128 stands for zero in the data rows.
Here are some numbered points:
[149 136 118 152 151 117 151 114 118 152 149  98 129 117 115 135 152 105 116 113 118 153 105  97 114 132 128 106 117 114 133  98 129 116 112 131 134 142 153 115 132  98 142 129 108 118 104 114  97 118 132  97 118 127 114  97 148 107  98 137 133 143 129 128] 0
[ 92  66 122 161  71 155  72 116  77  73  93 198 131 152  94  66  72 105 153 132 123  73 106 198 115  95 136 106 131 116  95 197 130 153 132 129 224 131 161  93  95 199 130 126  94  78 187 116 198 154  94 198 124 127 115 129  92 106 198 158  95 131 131 126] 1
[105 201 116  92 133 122 133 112  80 133 105 191 129 116 129 200 133 106 116 103 116 133 106 193 113 157 132 105 134 113 157 191 129 116 103 131  40 145  93 128 158 192 145 133 130  79  77 112 192 121 157 193 117 133 113 123 107 106 192 129 159 145 128 131] 2
[122 126  87 140 131 127 133 108 129 132 122 110 126 120 134 126 131 117 122 103  87 132 118 109 109 168 153 118 108 109 167 110 127 122 104 128 127 164 140 132 168 110 165 122 134 129 103 108 110 128 168 108  89 122 107 144 122 117 110 130 167 165 126 121] 3
[152 140 118 115 142 120 142  98 115 143 151 127 134 118 137 139 143 136 118 108 118 143 136 127  98 128 127 135 108  98 129 127 134 118 109 131 121 122 115 137 127 128 121 114 112 115 117  99 127 120 128 127 119 115  99  96 152 136 127 126 128 122 133 115] 4
[145 148 128  92 137 119 137 112 103 137 145 155 128 119 132 148 138 123 119 104 128 137 122 156 113 136 121 122 135 112 137 155 127 118 102 131 102 110  92 132 137 156 110  99 128 104 104 113 155 119 137 155 128 100 112  98 146 122 155 130 138 110 128 100] 5
[149 142 124 104 140 119 141 107 110 140 150 140 132 119 134 141 141 140 118 103 124 140 139 141 107 132 124 139 117 107 132 142 132 120 103 131 113 104 103 136 132 141 104 101 123 111 108 107 140 118 133 140 124 102 107  96 150 139 141 128 132 104 131 102] 6
[147 142 123 112 144 115 144 109 118 144 147 111 130 121 124 142 144 109 121 108 121 145 108 111 110 121 128 108 108 109 120 111 129 120 109 131 117 132 113 124 119 110 131 134 142 118 145 109 111 116 119 111 122 134 109  98 148 109 111 127 120 131 129 134] 7
[145 136 143 139 128 130 128 134 121 129 145 116 135 121 138 136 128 147 121 112 144 129 148 115 134 145 117 147 104 134 145 117 135 121 113 143 123 114 139 137 144 116 115 144 149 120 115 134 114 130 145 115 144 144 134 105 144 147 116 132 145 114 136 143] 8
[152 140 119  99 137 119 138 112 113 138 151 147 128 119 131 140 138 115 117 103 119 137 114 146 112 129 127 113 126 111 130 146 128 118 103 132 109 122  98 132 129 145 121 114 127 113 106 112 147 120 129 147 119 113 112  95 152 114 147 129 128 122 129 114] 9
[153 142 108 168 132 113 131 149 123 132 153 128 173 111  90 140 131 152 111 129 109 132 152 129 149 135 128 152 142 150 134 129 174 110 128 139 122 129 168  90 134 128 129  76  95 123 133 150 129 113 135 129 108  76 149  98 153 152 130 159 135 130 174  76] 10
[ 79 217 111 100 118 130 118 110  76 119  79 186 129 107 122 216 119 107 108 105 110 120 107 187 111 169 144 106 123 112 168 187 131 107 106 130  33 155  99 122 169 186 155 136 138  76  69 111 188 132 168 186 110 134 111 146  78 106 187 127 168 156 129 134] 11
[154 143 117 185 126 117 126 118 123 126 154 155 137 114  89 143 127 109 113 115 118 126 108 155 118 132 127 108 188 118 132 155 137 115 116 132 134 134 185  90 131 155 133 114 105 121 144 117 156 116 132 155 118 114 118  97 154 108 155 150 130 134 137 113] 12
[135 149 105 115 172 100 172 131 106 172 134 138 120 126 146 149 172 118 125 131 106 171 117 138 131 146 140 117 107 131 146 137 121 126 131 140 109 171 114 145 145 138 170 138  95 106  96 131 138 101 147 137 105 137 131 105 134 116 134 117 147 172 120 139] 13
[123 120 180 147 101 168 101 167 136 100 122 103 158 146 156 119 101 159 147 150 180 101 159 102 167 165  78 158 110 166 164 103 158 146 150 186 132  84 146 157 165 102  85 156 171 136 102 166 102 168 165 103 181 157 166 138 122 160 102 155 164  84 158 156] 14
[121 165 108 105 162 107 162 118  97 160 121 159 124 128 143 165 161 110 127 110 108 161 111 160 119 153 143 110 114 119 152 160 124 127 109 136  85 165 106 143 152 159 165 138 110  97  85 119 158 107 152 160 108 138 119 114 120 111 160 125 151 166 124 139] 15
[128 162 120 103 141 118 141 113  96 141 126 156 127 120 133 162 141 106 120 103 120 140 106 157 112 149 127 105 119 113 150 157 128 120 104 132  92 138 102 133 150 157 138 129 125  97  92 112 157 118 150 156 118 129 113 111 127 107 157 130 149 138 128 129] 16
[144 144 137 109 122 148 122 141 127 122 146 113 112 102 157 144 120 121 102 153 137 121 121 113 141 107 134 119 110 140 108 113 111 102 152 114 120 126 109 156 107 114 126 143  83 128 139 142 114 149 107 114 136 144 141 109 145 120 113 102 107 128 111 144] 17
[135 148  92 111 127 131 127 100 127 127 136 107 135 112 139 148 127 129 112 109  91 126 129 108 100 103 111 127 109 101 103 108 134 112 108 139 115 168 111 139 104 108 169 114 114 127 148 101 107 131 104 107  92 114 101 117 136 129 108 126 103 168 134 115] 18
[148 136 119 147 141 120 141 112 110 140 147 142 127 117 133 136 139 107 117 103 119 140 105 141 113 122 128 106 111 113 122 142 128 118 103 132 133 138 147 133 122 141 138 129 132 110 154 112 141 119 123 141 120 128 113  98 148 107 141 130 123 138 128 129] 19
[124 182 118  85 160 108 161 113  83 160 125 190 126 133 156 181 160 106 134 110 118 160 106 191 112 149 130 106 150 113 150 191 126 134 111 132  57 144  84 156 150 190 143 132 110  84  88 114 190 108 149 192 117 132 113 110 126 106 191 120 150 143 128 133] 20
[104 104 106 148 188  88 188 122  94 187 103 159 133  99 151 105 188 108  99 129 106 187 109 159 122  96 109 108 113 121  96 158 134  99 130 123 163 163 147 151  97 160 163 137 161  93 177 122 160  89  96 159 108 136 122 127 104 109 159 145  96 163 134 136] 21
[148 136 125 158 127 123 127 124 107 127 149 141 141 123 112 135 128 122 123 111 125 127 122 140 124 120 132 122 126 125 120 140 141 122 111 129 129 122 159 112 120 140 121 105 109 107 144 125 139 124 121 140 125 105 125  98 149 121 140 138 120 120 139 106] 22
[161 126 179  92 152 147 151 180 144 152 163 139  52  88 173 127 152 222  89 136 180 152 222 141 180 104 103 221 136 180 103 140  52  87 136  85 116 181  92 173 104 140 180 208  91 144 115 179 139 147 103 140 180 207 180 115 162 223 139  93 105 181  52 208] 23
[176  71 101  47 103  96 101 132 175 102 175 225  79 175  45  71 101 118 176 130 100 102 118 225 132 106 147 118 255 131 104 225  80 176 132 118  44 106  47  43 106 224 107  74 161 176  95 132 224  96 106 225 101  75 132 113 175 117 224  63 106 107  80  74] 24
[152 139  90 138 137  96 137 139 124 137 151 121 136 109 119 139 138 132 110 127  89 137 132 120 139 153 129 132 106 139 154 121 137 110 127 150 121 140 140 120 153 122 139 119  97 124 128 138 120  95 154 121  90 118 139 117 151 114 120 137 154 140 137 119] 25
[112 103 106 153 131 123 130 111  93 130 113 171 127 120 128 103 131 111 120 103 108 131 109 171 110 103 109 110 117 111 102 171 126 120 104 132 178 170 154 129 103 170 171 140 124  93 179 111 170 122 103 170 107 139 112 117 112 109 171 130 103 170 127 140] 26
[ 99  84 186 158 134 126 133 116 167 133  99  85 131 124 134  83 133 134 124 104 186 133 135  86 116 182  62 135 123 116 182  86 131 124 103 138 146  92 157 134 183  86  91 161 131 168  97 116  85 126 183  86 185 161 116 189 100 135  85 129 183  91 131 161] 27
[  0  80 135 139  51 181  51 119  93  50   0 154 130 137 120  81  52 106 138 131 135  52 107 154 118  68 172 107 105 119  66 154 130 137 131 121 182 111 139 121  67 154 111 127  96  94 208 119 154 182  68 154 135 127 119 213   0 108 154 138  67 111 130 128] 28
[154 137 117  92 134 119 135 115 116 136 153 150 125 118 128 138 136 142 118 103 117 136 142 150 115 127 130 142 135 114 127 149 126 119 103 130 108 104  92 128 127 150 105  87 129 116 107 114 151 119 126 150 117  87 115  96 153 143 150 130 126 104 126  86] 29
[143 146 127 107 143 117 143 108 108 144 144 142 131 120 136 147 143 120 120 116 127 143 120 141 106 138 121 119 112 108 138 141 130 121 103 129 109 110 108 135 138 142 111 115 121 108 102 108 141 118 138 142 127 116 107  99 144 119 141 129 138 110 131 115] 30
[151 138 120 159 132 122 132 123 112 131 152 130 137 120 112 139 132 115 120 113 119 132 114 130 122 126 128 114 126 123 126 130 138 119 113 130 122 133 158 111 126 131 132 112 108 111 136 123 130 121 126 132 120 112 122  95 151 115 131 139 125 132 136 113] 31
[ 54  97 149 140  76 172  76 127 135  76  53  94 133 137 143  97  75 112 138 129 149  76 112  95 126 181  71 113 106 126 181  94 133 138 128 151 157  97 140 142 182  95  97 134 161 134  69 126  95 172 182  95 149 135 126 186  53 113  95 138 182  97 132 136] 32
[ 69  54 125 156 186  95 185 110  79 184  70 198 126  98 149  55 184 107  98 113 125 184 105 199 111  89 142 107 122 110  91 198 126  98 114 135 243 125 156 150  89 198 124 126 150  79 197 111 198  96  90 198 125 127 110 142  70 107 198 138  90 125 126 126] 33
[109 165 109 111 149 111 151 114  97 149 110 149 127 122 135 165 149 108 124 104 107 150 109 148 114 159 144 109 108 115 160 149 127 123 105 135  94 160 112 135 159 148 158 134 119  97  86 115 148 110 159 150 109 134 115 127 111 109 148 128 159 158 126 135] 34
[141 132 122 144 132 122 131 114 107 131 139 139 129 119 128 132 131 107 120 104 122 131 106 139 113 113 131 107 108 114 113 138 129 119 104 132 132 131 143 128 113 138 130 127 122 107 155 114 138 123 114 138 122 127 113 102 141 107 137 130 114 132 129 128] 35
[161 124  88  84 144 129 144  96 144 144 161 145 150 105 153 125 144 147 105 109  88 145 147 146  96 106 143 146 151  96 106 145 151 105 109 141 114 113  84 153 107 146 111  74 112 146 114  97 147 129 107 146  88  74  96 109 160 147 146 122 107 113 151  74] 36
[143 126 118 170 125 121 125 112 106 124 143 190 126 121 118 126 125 106 120 104 117 125 105 188 113 120 126 107 148 111 121 189 127 120 105 131 183 151 170 118 121 189 149 136 119 104 168 112 189 121 122 188 117 138 112  98 144 106 188 130 121 151 126 137] 37
[  0 138 171 129   6 235   6 139 114   5   0 122 128 120 131 138   5 115 119 165 171   6 115 122 139  52 255 115 103 139  53 123 127 119 166  75 123  67 128 129  53 123  66 129  77 113 209 138 122 234  53 121 172 129 138 255   0 116 122 130  53  66 128 130] 38
[ 69  85 141 147  69 176  69 125 144  69  69  81 136 150 153  85  69 110 150 139 142  69 110  81 126 176  87 110 110 126 176  81 136 149 139 149 172 105 146 153 176  81 105 138 166 143  74 126  82 176 175  81 141 138 126 168  69 110  81 150 177 105 135 137] 39
[146 133 150 157 136 123 136 118 137 136 147 112 133 122 137 132 135 136 123 103 149 135 136 111 119 152 120 137 123 117 153 111 133 122 104 135 123 126 157 136 152 111 126 162 134 138 120 118 112 124 152 112 150 161 118 115 147 137 111 130 152 126 133 161] 40
[150 140  94 133 141  98 139 147 119 140 150 121 135 115 125 139 140 138 115 136  94 140 141 121 146 148 131 137 102 147 147 120 133 114 136 151 121 143 135 124 148 121 144 122  91 119 125 146 121  97 148 121  94 123 147 108 150 137 120 135 147 144 135 123] 41
Which two points above are nearest to each new point, looking only along the 3 directions in which the numbered points spread most? Their numbers follow each, nearest first.
[154 138 124 103 136 119 136 110 117 136 155 137 130 119 130 138 136 133 119 103 125 135 132 136 110 123 126 132 118 112 123 136 129 119 103 131 117 165 103 129 124 137 164 155 130 118 112 111 137 120 124 136 124 156 110  97 154 133 137 129 123 163 129 156] 4 10
[153 141 103 144 133 108 132 150 120 132 154 125 145 113 115 140 132 146 112 135 102 131 145 124 150 139 126 145 107 150 140 124 145 114 134 143 122 131 143 114 139 123 132 111  91 119 133 150 124 108 140 125 103 111 151 101 153 146 124 144 139 131 145 112] 7 10
[134 152 134 108 103 145 103 134 101 103 135 142 115 103 105 152 102 116 103 142 133 103 116 142 135 149 116 117 112 134 148 143 114 103 142 144 107 114 107 103 149 143 115 118 169 101 101 134 142 144 149 142 133 116 134 109 135 117 143 105 149 114 114 117] 30 34
[142 154 167  90 115 175 115 176 153 116 140 104  56  57 198 154 116 148  58 182 167 116 150 105 176  96 146 150 136 176  96 105  56  57 182  75 117 117  92 199  96 104 117 178  71 152 139 177 105 173  96 104 166 178 176 127 141 150 104  43  97 117  55 178] 17 8
[ 85  94 112 145 113 134 113 112  93 114  85 159 128 126 125  98 113 107 126 107 111 114 106 158 110  90 117 107 110 111  90 159 127 126 107 133 168 151 145 124  88 158 151 132 115  92 184 111 158 135  89 158 112 132 111 143  84 106 157 131  88 151 127 132] 26 37
[ 89 141 168 128  71 170  72 149 113  70  90 122 128 118 131 141  71 133 117 144 167  70 134 122 149 168  52 133 102 149 169 122 127 118 145 173 120  63 127 130 168 123  63 129 169 115  79 148 122 170 168 122 167 129 149 146  90 133 123 129 169  63 128 130] 32 39
[ 81 149 151 124  67 170  67 135 109  69  81 129 125 113 126 149  68 117 115 141 151  68 116 129 134 170  73 117 103 133 170 130 125 112 141 157 111  86 124 125 169 128  86 127 167 109  73 134 129 169 171 129 151 128 134 150  79 117 129 126 169  85 125 127] 32 39
[ 88 150 146 124  72 163  70 131 109  70  88 131 124 112 125 150  70 116 112 138 145  70 115 131 132 165  81 115 104 132 165 132 125 111 138 153 108  88 124 125 166 132  89 126 166 108  74 131 131 163 165 132 146 126 133 140  88 115 133 124 165  89 126 127] 32 39
[118 116 204 145  53 197  53 255  95  52 117 145 209 161  86 116  53 229 160 249 204  52 231 145 255  96 220 231 111 255  95 145 208 160 249   0 140  26 145  87  95 145  27  90  50  95 162 255 144 197  95 145 203  91 255 131 117 230 144 207  96  28 208  91] 28 39
[153 138 115 106 135 119 136 116 116 136 153 133 125 118 127 139 135 148 118 103 115 135 148 132 116 125 130 148 114 116 124 133 125 119 103 130 118 114 105 128 125 132 115 100 132 115 116 115 132 120 125 133 115  99 117  96 153 148 133 129 125 115 126  99] 4 6
[163 121 176  84 151 156 150 166 158 151 163 141  53  68 187 121 151 171  68 143 176 151 171 141 166  98 107 171 151 167  97 140  53  69 142  85 117 166  85 187  97 141 168 201  88 159 116 168 142 157  98 141 175 201 167 125 163 171 141  78  98 166  53 202] 23 18
[136 145 147 119 113 140 112 144 108 111 135 130 119 112 121 144 112 139 113 130 146 111 140 130 143 149 106 139 104 145 149 131 119 113 128 150 117  98 119 121 149 130  98 119 160 108 104 143 130 140 149 129 148 119 145 109 136 140 129 122 149  98 117 119] 3 8
[149 141 108 108 136 119 137 113 123 136 150 118 128 118 130 140 136 117 120 104 107 136 117 116 114 113 126 117 111 113 113 118 127 119 102 131 121 145 108 130 114 117 144 117 130 124 133 114 117 119 113 117 108 117 114 102 150 118 117 130 114 144 127 116] 10 31
[112 112 122 146 111 136 110 114  97 111 112 155 129 128 119 111 109 106 126 110 123 110 106 154 114 100 133 106 112 114 100 154 128 128 111 130 157 134 147 120 100 156 134 127 109  97 174 113 156 134 100 154 121 129 114 121 113 106 155 133  99 133 129 127] 26 35
[142 132 171 144  95 164  94 255 103  94 141 133 208 142  89 133  94 243 142 242 172  93 244 133 255 108 158 244 111 255 108 133 207 142 242  49 126  77 145  90 108 132  79  90  53 103 146 255 133 164 109 133 172  90 255 108 141 244 134 200 109  78 207  89] 17 8
[153 139 102  99 138 137 139  96 133 137 154 122 143 103 156 138 139 119 103 123 102 138 118 123  95 107 129 118 122  97 108 123 143 102 123 141 121 138 100 156 107 124 138 109  99 133 126  96 122 137 107 123 102 110  96 110 153 118 123 114 107 138 144 111] 31 10
[152 139 121 110 137 120 137 113 117 136 153 122 128 118 132 139 138 113 118 103 122 136 113 121 114 124 127 113 110 114 124 121 128 119 103 131 121 140 111 132 124 122 140 140 127 117 127 112 121 120 124 121 122 140 113  96 152 113 122 129 123 140 127 139] 10 4
[128 118 119 152 106 129 106 114 102 105 128 168 127 126 115 118 107 106 125 113 120 105 106 169 113 113 127 105 117 113 111 167 128 125 111 131 174 139 152 116 112 168 139 129 108 100 177 113 166 130 113 168 120 129 113 104 127 107 168 136 111 138 128 129] 26 37
[159 127 186  86 144 158 144 161 163 143 160 131  63  68 179 128 144 174  69 133 187 144 175 132 162  92 114 174 147 161  92 132  63  69 134  82 120 155  86 179  93 132 155 199  93 163 121 161 131 157  93 133 186 200 162 135 160 174 131  91  93 155  63 199] 23 18
[120 114 109 151 110 185 111 107 154 111 120 103 123 166 162 113 111 106 166 147 109 110 107 104 106 180 133 107 116 107 179 104 124 166 147 123 129 144 152 163 179 104 144 125 170 154 109 106 104 186 179 102 108 126 106 179 120 108 105 160 180 144 124 126] 14 8
[119 140 107 128 173  91 173 122 114 173 119 122 127 120 131 140 175 109 119 128 107 174 108 122 122 158 142 108 102 121 157 123 127 120 127 139 121 157 127 131 158 122 157 130  96 113  91 121 122  92 157 122 107 131 121 123 120 108 123 129 157 157 128 130] 25 41
[120 131 125 134 201  97 201 103 110 200 121 136 127 114 138 132 201 108 113 137 125 201 108 134 102 108 139 107 102 103 108 134 126 113 137 136 138 115 134 138 110 135 115 127 166 110 181 103 135  99 109 135 125 127 103 108 120 108 135 135 108 117 125 128] 19 21
[166 144 135 139 140 130 141 115 127 140 166 126 130 123 134 144 141 110 122 105 135 141 109 127 115 166 134 109 105 115 166 127 129 122 106 135 122 146 139 133 166 127 146 133 138 127 139 115 127 130 166 127 135 134 115 141 167 109 125 130 166 145 128 134] 25 3
[161 127 186  94 156 155 155 207 143 156 161 138  27  81 183 127 155 246  80 157 186 155 246 138 207 104 101 246 133 206 103 138  26  82 157  66 116 183  93 183 102 138 182 212  81 143 115 207 138 155 103 138 186 211 205 115 161 247 137  74 103 182  27 212] 23 0
[ 84 142 114 127 103 146 103 112 116 103  83 118 127 118 132 143 104 106 117 114 114 103 105 119 111  85 120 106 102 110  85 118 127 117 113 134 118 147 126 132  85 119 148 130 107 117 179 111 118 146  86 118 113 129 111 152  83 106 120 130  85 147 129 129] 17 35
[135 182 184  63 115 187 115 167 207 116 134  88  18   0 235 182 116 146   0 167 184 115 147  88 168  83 155 146 207 168  84  88  20   0 167  64 111 114  64 236  84  88 115 212  77 208 141 168  88 187  84  88 183 211 167 157 134 147  88   8  84 115  19 212] 17 8
[142 146 148 111 133 137 133 120  88 132 141 128 125 109 123 146 133 115 110 108 148 133 116 126 119 170 120 116 110 120 171 127 124 108 108 139 120 133 110 123 172 127 133 119 142  88 120 119 126 138 172 127 150 119 119 156 141 115 126 127 171 132 124 119] 3 30
[155 130 101  70 135  98 135 119 190 134 157 129 116 158  96 129 134 110 158 111 101 134 110 131 118  90 130 111 188 119  89 130 116 157 111 124 122 137  69  96  89 130 137 107 146 190 124 119 131  98  90 129 101 106 119 144 156 110 129 115  89 131 117 106] 12 36
[118 109 205 153  45 196  46 255  89  47 118 155 250 175  68 108  47 251 175 255 206  46 251 154 255  96 224 251 117 255  97 153 251 175 255   0 148  15 152  69  96 155  15  71  47  89 163 255 154 197  96 154 206  71 255 126 118 250 155 244  97  14 251  73] 28 38
[149 141 105 114 135 121 136 109 120 136 149 118 129 119 134 140 135 128 119 103 105 136 129 118 109 116 124 128 108 110 115 116 129 118 103 133 121 150 114 133 116 117 151 116 124 120 135 109 116 121 115 118 106 117 110 101 149 128 118 129 116 151 129 116] 10 7
[140 115 164 180 131 142 130 128 180 131 140  99 152 152 161 115 131 132 152 110 164 131 133 100 129 166 113 132 169 129 167 100 152 152 110 148 127 123 180 162 167 100 123 183 146 181 116 127 101 141 168 100 163 183 128 143 139 132 100 140 168 123 153 182] 27 40
[141 139 157 129 134 144 135 120 115 135 142 121 128 118 132 139 133 116 119 108 157 134 115 121 120 182 120 115 102 120 181 121 128 119 109 142 121 133 129 132 171 121 133 130 143 115 122 120 120 144 181 121 156 131 120 183 140 115 121 130 182 133 128 131] 3 8
[186  41  82  46  99  85  98 143 200  99 186 229  54 203  39  41  99 131 204 134  82  99 131 229 143  95 169 131 255 143  95 228  54 203 133 104  40  89  47  40  96 226  90  49 163 199  95 142 228  84  96 228  81  48 142 128 186 131 229  55  95  88  54  49] 24 2
[ 46  35 142 154 185  91 187 105  75 187  46 201 122  96 149  34 186 110  96 113 140 186 111 201 105  81 182 110 120 106  82 201 122  95 113 140 255  92 154 148  82 201  91 118 147  74 202 106 201  92  82 201 142 118 105 160  46 111 201 137  83  91 121 117] 33 26
[132  97 185 183 134 124 134 116 188 135 132  85 135 125 136  97 135 157 124 102 185 135 157  85 116 168  93 156 180 116 167  84 135 125 103 136 135 105 182 137 168  86 105 209 130 187 111 117  84 124 168  84 185 208 116 146 131 157  85 130 167 104 134 208] 27 14
[172  80  65  47 110  74 111 161 207 111 172 179   7 232  19  79 111 150 231 149  66 111 150 180 161  93 160 150 255 161  92 180   8 231 149  82  97 103  47  20  92 181 103  24 171 207 109 161 181  74  92 180  66  24 160 135 173 150 180  20  93 103   8  24] 24 20
[ 89  55 136 165  74 151  73 124  76  73  88 210 142 153  94  56  74 111 153 127 136  73 112 209 125  95 163 111 135 126  95 210 142 154 128 120 248  97 164  94  96 210  95 113  96  77 190 125 210 151  96 209 136 113 125 128  89 112 210 155  96  97 142 113] 1 28
[ 93  61 117 164  88 142  87 112  77  88  94 211 126 144 102  61  87 105 145 118 117  88 106 210 111  98 125 107 135 112  97 209 127 144 118 132 246 144 164 103  97 210 143 132 104  77 189 111 210 143  99 210 117 131 111 126  93 106 210 146  98 144 127 130] 1 33
[102 128 103 133  47 193  46  92 122  46 102 111 125 132 144 128  46 109 131 208 103  46 110 110  91 165 149 109 103  91 164 111 117 133 208 111 132 164 134 143 165 110 163 126 193 121  86  92 111 194 165 112 104 127  92 140 102 109 110 148 165 163 124 128] 32 39
[152 139 116 167 138 119 138 117 120 139 152 114 133 117 120 139 137 115 117 104 116 138 114 115 117 132 128 114 140 117 132 115 133 117 104 133 122 143 167 120 132 114 143 107 119 120 124 116 116 119 132 114 116 108 117  97 151 115 114 131 132 142 134 106] 7 10
[154 135 227  86 139 175 138 206 169 139 154 124   7  47 192 137 138 250  47 154 228 139 250 123 206  88 123 251 146 206  87 124   7  48 154  26 121 144  86 193  87 124 145 230  82 168 127 206 124 175  88 124 228 230 206 145 154 250 124  64  88 145   7 230] 23 17
[117 178 118  97 178  68 180 113 152 179 117  86 126 167  87 178 178 105 167 153 117 179 106  86 113  90 127 106 125 113  90  86 127 167 152 131  97 141  97  88  90  85 141 129 173 152 158 113  85  69  90  84 117 128 114 141 117 106  86  84  90 141 127 128] 7 41
[ 83  67 133 157 114 131 114 117  82 114  82 194 131 130 120  67 114 109 129 106 134 113 110 195 116  93 158 108 123 117  94 195 131 129 105 128 229 103 157 120  94 194 103 118 117  82 193 116 194 131  94 194 133 118 116 132  83 110 194 132  96 102 131 119] 1 26
[153 139 126 108 136 120 137 112 118 138 152 123 128 119 132 138 136 120 118 103 126 137 118 122 113 120 127 119 113 113 120 123 128 119 102 131 122 142 108 131 120 123 143 145 128 119 126 112 123 120 120 123 125 144 112  98 152 119 123 130 120 141 127 145] 10 7
[103 134  83 132 130 128 129 108 118 128 104 117 128 118 131 134 129 118 118 103  84 129 119 117 108 171 170 119 103 110 170 117 127 120 104 127 125 179 130 131 171 117 177 128 135 119  93 107 117 128 170 117  83 128 108 153 104 119 117 129 170 178 128 128] 3 30
[  0 232  79 116  96 158  95 108 147  96   0  82 130 103 138 231  96 109 103 109  80  96 110  81 107  49  28 111 106 106  47  82 130 104 109 144  48 189 116 137  49  82 190 126 111 147 209 107  81 158  48  82  79 124 107 255   0 110  82 127  47 190 131 124] 17 32
[104 114 106 143 163  97 162 116 131 161 103  98 130 109 122 114 162 108 108 112 107 163 107  97 118 165 145 107 107 117 166  99 129 109 111 136 143 158 142 120 166  98 157 126 109 133  86 117  97  97 166  97 106 126 116 141 103 108  98 132 166 157 130 125] 40 8
[134 145 115 118 144 112 144 113 123 145 135 112 128 121 128 146 145 107 121 105 114 144 107 113 114 104 126 106 104 114 102 113 127 120 106 131 117 144 118 126 103 112 143 128 138 123 150 114 111 112 102 112 115 128 113 115 134 106 112 129 103 144 128 128] 18 31
[170  88  95  48 108  88 108 141 182 108 170 191  56 196  26  88 108 123 196 145  95 108 122 191 141 103 144 123 255 140 102 191  58 196 144 111  87 112  48  25 102 191 114  65 169 181 106 140 191  89 103 190  96  63 140 116 170 123 190  31 102 113  58  63] 24 2
[142 142 115 122 103 141 105 103 112 104 143 125 129 115 121 142 103 107 115 167 115 103 107 125 101 142 131 108 103 103 141 126 129 115 166 127 119 146 122 121 142 125 146 131 180 111 108 103 126 141 141 127 116 131 103 102 143 108 126 119 142 147 130 131] 3 30
[161 130 156  98 151 136 151 156 132 150 160 138  88 104 159 129 150 186 104 124 156 151 186 139 156 111 110 185 124 155 109 139  88 104 124 109 116 179  98 158 110 139 180 185  99 131 113 155 138 135 109 139 158 183 156 106 161 185 139 111 110 181  88 183] 23 0
[134 139 113 129 167 102 166 119 114 167 135 122 129 118 132 139 166 107 117 126 114 167 108 122 120 109 123 107 103 118 109 122 129 119 126 128 122 150 129 131 109 123 149 130 159 114 159 120 122 102 109 121 114 130 118 107 135 107 121 129 110 150 128 130] 19 18
[130 140 131 126  55 172  55 144 113  55 130 122 126 115 128 141  55 112 116 255 131  56 111 123 143 151 115 111 102 144 151 124 126 116 255 151 120 117 126 126 150 122 118 128 208 112  96 144 124 174 151 123 131 128 144 111 130 111 123 122 149 118 127 128] 32 39
[130 108  71 168 150  82 150 134 174 150 131  97 154  72  96 108 150 127  72 127  70 150 127  97 134 174 152 128 142 133 173  97 154  72 121 160 130 160 168  95 173  98 160  94 100 173 112 133  98  81 174  97  70  93 134 161 130 127  97 151 173 160 154  94] 0 40
[182 173 142 158 155 147 154 123 155 154 182 150 137 144 152 174 153 113 144 116 143 154 111 150 123 169 146 112 126 121 169 150 137 144 114 142 136 157 159 153 170 149 156 145 151 156 151 122 150 148 170 150 141 146 121 149 183 112 150 140 170 157 136 145] 25 4
[140 136 154 135 132 149 132 123 125 131 140 119 131 125 135 137 132 116 125 112 154 132 116 119 124 175 118 121 104 124 175 119 129 124 113 146 122 132 131 135 176 119 131 135 148 124 121 123 119 148 174 119 153 134 124 165 140 117 119 132 175 132 130 133] 3 8
[112  78 131 169  92 140  91 122  80  92 112 207 140 143  96  79  92 109 144 120 129  91 109 208 121 104 147 110 145 122 104 206 139 143 121 125 224 108 170  95 104 207 108 113 101  81 180 121 207 140 104 208 130 112 121 116 112 110 208 151 104 108 139 113] 1 26
[ 86 113 111 139 138 119 138 112 101 138  87 145 128 118 131 114 137 107 119 103 111 138 107 145 111  90 115 107 105 113  90 144 129 118 103 132 151 155 137 131  91 145 156 132 127 102 185 113 144 119  90 145 111 131 113 140  86 107 145 129  91 155 128 133] 26 35
[133 138  92 128 149 106 149 124 114 149 132 121 129 118 131 139 148 126 118 109  92 148 125 123 124 101 107 126 103 124 101 121 127 118 109 122 122 169 129 131 103 121 170 130 143 114 152 124 122 107 101 122  92 130 125 119 132 126 123 129 102 170 129 131] 19 18
[116 162  81 112 102 158 101  86 134 102 116 101 142  99 150 161 102 128  98 132  81 103 126 102  85  92  89 127 109  86  92  99 142 100 132 158 106 183 112 148  91 100 184 115  93 134 161  86 101 157  92 100  80 115  85 137 117 128 101 114  92 182 142 114] 17 18
[147 147 157  90 126 169 126 162 152 126 147 112  70  61 196 147 126 136  61 173 158 126 136 112 161  98 135 136 140 162  97 112  69  61 173  90 119 129  89 197  98 113 129 171  74 153 134 162 112 168  98 112 158 171 162 124 146 135 111  50  97 130  71 171] 17 18
[144 131 154 154  96 141  97 234 103  96 144 143 230 137  79 132  97 252 137 192 153  97 250 143 236 115 151 251 120 236 116 142 229 137 192  88 131  65 154  79 116 142  66  65  68 103 149 236 142 143 115 143 154  67 236 101 144 251 143 201 115  66 229  66] 17 18
[160 129 176  91 148 150 149 172 145 149 160 135  61  85 173 128 148 195  86 138 176 148 195 135 172 102 111 197 135 172 102 134  61  85 138  88 118 166  92 175 102 135 165 198  90 145 118 171 135 150 101 135 176 198 173 117 160 196 135  92 102 166  62 198] 23 0
[105  94 115 153 107 133 108 110  91 107 104 179 127 128 117  94 107 107 129 109 115 108 107 178 111 102 122 106 120 111 102 179 126 129 110 132 195 150 155 117 100 179 149 132 111  92 185 111 178 133 101 178 115 134 111 119 104 107 178 134 102 149 127 133] 26 37
